Rotation paths and how fast each direction turns (deg/step):
Each turn is a multiple of 5 degrees from 10 to 175, or 0.

[-0.69  3.87 -1.89 -0.50 -2.88  0.18  2.18  0.14  0.18  4.97 -1.24]
[-1.86 -0.49  0.91  2.24 -0.22 -2.67 -0.50  0.26 -3.42  5.26 -1.42]
[-3.22  0.56 -0.12 -1.02 -1.11  1.74 -0.54  2.42 -1.18  2.35 -5.29]
[-0.64  3.65 -1.77 -0.41 -2.77 -0.40  2.09 -0.30 -0.03  5.21 -0.62]
[-1.51 -0.36  0.93  2.24  0.08 -2.74 -1.10  0.44 -3.62  5.13 -1.44]
[-3.02  0.76 -0.23 -0.83 -0.92  1.84  0.05  2.80 -0.81  2.46 -5.21]
[-1.01  3.72 -1.81 -0.61 -2.54 -0.94  2.29 -0.19 -0.14  5.19 -0.46]
[-1.86 -0.45  0.80  2.57 -0.52 -1.97 -1.19  0.30 -3.95  4.82 -1.67]
[-2.72  0.54 -0.21 -0.30 -0.97  2.15  0.38  2.97 -1.02  2.64 -5.52]
[-1.28  3.74 -1.47 -0.74 -2.79 -1.11  2.10  0.19 -0.49  4.89 -0.06]
[-1.77 -0.64  0.80  2.76 -0.75 -1.71 -2.04  0.28 -3.85  4.52 -2.11]
[-2.23  0.70 -0.34 -1.07 -0.96  1.72  0.97  3.23 -0.56  3.10 -5.61]
[-1.54  3.40 -1.54 -1.11 -2.18 -1.42  1.52 -0.37 -0.68  5.33  0.05]
[-1.22 -0.35  0.65  2.92 -0.84 -1.50 -2.09  0.38 -3.46  4.55 -2.58]
[-2.29  0.72 -0.28 -0.88 -0.77  1.77  1.59  3.26 -0.83  3.00 -5.35]
[-2.21  3.77 -1.29 -1.14 -2.55 -1.19  1.45 -0.37 -0.81  5.44  0.33]
[-1.09 -0.24  0.42  3.22 -1.03 -0.92 -2.32  0.35 -3.16  4.66 -2.80]
[-2.37  0.84 -0.35 -1.15 -0.43  1.40  2.39  2.94 -0.85  2.82 -4.99]
[-2.44  3.78 -1.62 -1.11 -2.53 -1.42  0.94 -0.48 -1.26  5.10  0.14]
Directions:
[-0.44 -2.11  0.52 -0.62  0.55  2.04 -0.01 -1.78  1.32  1.07  1.06] : 0
[ 0.81  0.17 -0.62  1.47 -0.88  2.19 -1.61 -0.19  0.56 -0.85 -2.11] : 125

[ 3.82  2.56  2.06  0.07 -0.70 -3.94  0.70  3.30  0.53 -0.07  2.41]
[ 2.97  4.25  1.99 -2.39 -2.21 -1.26 -0.73 -2.24  2.35 -1.81  1.21]
[ 0.39  0.78  5.28 -4.12  2.19 -0.55  0.96 -1.79  1.92  0.18 -0.82]
[ 1.89 -0.10  4.23 -0.55  2.17 -3.66  1.93  3.16 -0.06  1.44  1.15]
[ 4.01  3.55  1.97 -0.23 -2.60 -3.42 -0.34  1.63  0.61 -0.84  2.42]
[ 1.99  3.52  3.22 -4.04 -1.01 -0.18 -0.70 -2.88  2.59 -1.51 -0.42]
[ 0.41 -0.39  4.87 -3.43  3.51 -1.09  1.67 -0.13  1.63  1.07 -0.41]
[ 2.56  1.17  3.93  0.44  0.30 -3.82  2.07  3.38  0.07  0.88  1.96]
[ 3.86  4.07  1.82 -1.14 -3.11 -2.47 -1.34  0.01  1.05 -1.25  1.51]
[ 1.69  2.26  3.40 -4.63  0.73 -0.42 -0.51 -2.03  2.48 -0.99 -0.92]
[ 1.49  0.19  4.80 -2.04  3.70 -2.00  2.79  1.44  1.64  1.03  1.04]
[ 2.98  2.24  3.60  1.13 -1.78 -3.78  1.66  2.73 -0.07  0.06  1.93]
[ 2.81  3.72  2.46 -2.74 -2.67 -1.93 -1.97 -1.42  1.31 -1.07  0.43]
[ 1.23  0.91  3.81 -4.75  3.16 -0.59  0.50 -1.15  2.69 -0.07 -0.53]
[ 1.83  0.48  4.49  0.02  2.32 -2.66  3.47  2.03  1.06  0.88  1.74]
[ 3.44  3.68  3.30  0.09 -3.78 -3.36  0.01  1.18 -0.10 -0.09  1.37]
[ 2.14  3.11  2.96 -4.34 -0.80 -1.21 -2.40 -1.67  1.78 -1.45 -0.96]
[ 1.29  0.01  3.88 -3.56  4.19 -0.71  2.10  0.01  2.58 -0.13  0.23]
[ 2.28  1.28  4.56  1.09 -0.09 -2.65  3.25  2.22  0.67  0.42  2.44]
Directions:
[-0.06  1.50  0.54  1.04 -3.05  0.69 -0.11 -1.71 -0.30 -0.66  0.22] : 100
[-0.07  1.62  0.32 -2.08 -0.26 -2.28  1.93 -0.46 -0.31  0.62  0.40] : 0
[ 0.44 -0.06 -0.05  0.55 -1.42 -1.82 -1.60  2.09 -1.78  0.78 -0.59] : 95
